In the rows, 100 means zero.
Where one turn sends some rows of the set: a few examples, then the rows asked:
zisu: [110 100 113 81 84 109 79 101 114 110 100 71 106]
Rim: [114 124 84 99 74 105 76 124 112 100 101 74 98]
kamo: [102 115 79 85 86 98 87 128 109 108 120 72 102]
tadi: [97 100 108 93 121 97 66 112 126 91 115 107 102]
losub: [96 109 99 84 115 115 64 102 124 89 88 107 98]
lilut: [103 133 84 90 78 106 71 127 106 105 98 79 99]
kovu: [117 113 111 79 114 107 75 101 98 89 99 103 120]
tedu: [97 100 101 88 121 101 67 106 130 84 102 107 96]
viz: [115 104 105 75 98 116 73 108 91 90 95 107 117]
sakag: [101 108 100 96 104 120 58 114 117 88 91 119 90]
vazuv: [124 111 123 100 84 108 76 113 112 105 109 85 93]
nafe: [106 89 98 67 90 107 91 114 106 113 116 81 96]
maruk: [116 103 97 66 109 111 80 109 91 87 96 109 110]
Fekor: [112 126 85 99 88 97 84 130 110 101 119 76 90]
sem: [85 99 109 85 104 122 53 108 118 101 104 104 117]
defes: [107 121 77 85 82 103 82 119 114 104 98 67 101]
mes: [111 105 109 72 115 106 81 106 94 94 111 105 122]
defo: [107 138 87 97 94 100 77 131 106 105 113 82 94]
Moviz: [90 90 108 88 102 108 55 114 120 94 113 107 111]
Vofo: [94 130 84 82 90 100 76 122 109 112 108 72 110]
Livag: [115 103 104 78 85 110 83 101 115 103 86 73 95]
duto: [90 103 97 82 128 108 73 104 123 94 106 107 97]
dig: [111 98 96 69 103 101 96 110 112 105 111 82 87]
lesu: [95 109 118 100 108 116 55 114 117 98 113 109 108]
gimag: [100 94 95 88 101 111 61 115 123 83 96 117 92]
fubep: [91 86 98 81 96 112 56 117 118 92 110 113 107]
nik: [121 111 101 77 114 107 81 114 91 86 103 116 103]
Zoso: [116 104 108 79 109 109 76 117 87 93 116 113 117]
Feziz: [111 119 81 97 78 103 79 136 106 103 118 80 93]
Pud: [95 90 95 81 99 114 57 120 120 88 104 117 97]
Pafa: [100 132 76 82 98 97 85 131 106 106 111 81 93]
Rukep: [111 130 92 101 81 101 76 123 115 102 109 70 101]
did: [118 96 104 85 84 109 86 128 101 103 124 96 81]
luvu: [96 125 81 83 89 101 81 133 101 112 120 81 100]
petig: [101 98 99 90 111 106 64 109 128 82 93 112 90]
sofav: [119 106 113 83 97 116 67 115 89 90 106 113 117]
Mok: [95 108 107 95 124 109 68 115 118 97 121 113 96]
givob: [123 116 111 86 111 108 75 108 96 85 99 112 109]
bez: [122 106 109 92 100 103 92 122 108 105 125 91 80]
sugog: [102 138 92 95 88 101 71 121 107 108 104 72 105]
Ris: [92 98 115 95 109 103 60 112 123 93 118 107 108]
rinip: [105 131 83 92 80 103 71 137 101 106 111 86 96]
Kovem: [84 90 95 73 106 120 63 116 112 99 110 111 106]
tem: [101 119 86 87 83 101 80 118 116 108 109 65 108]
muv: [126 108 112 96 76 115 75 119 107 99 99 90 84]
lolu: [105 119 74 85 92 97 90 124 112 102 113 74 93]
guv: [94 97 93 86 104 120 62 124 109 92 109 124 90]
lib: [99 129 76 79 89 103 79 121 109 108 98 75 98]

guv goes to lesu
lilut goes to Vofo
Where do these go?
petig goes to fubep
dig goes to did
Feziz goes to Rukep
givob goes to viz

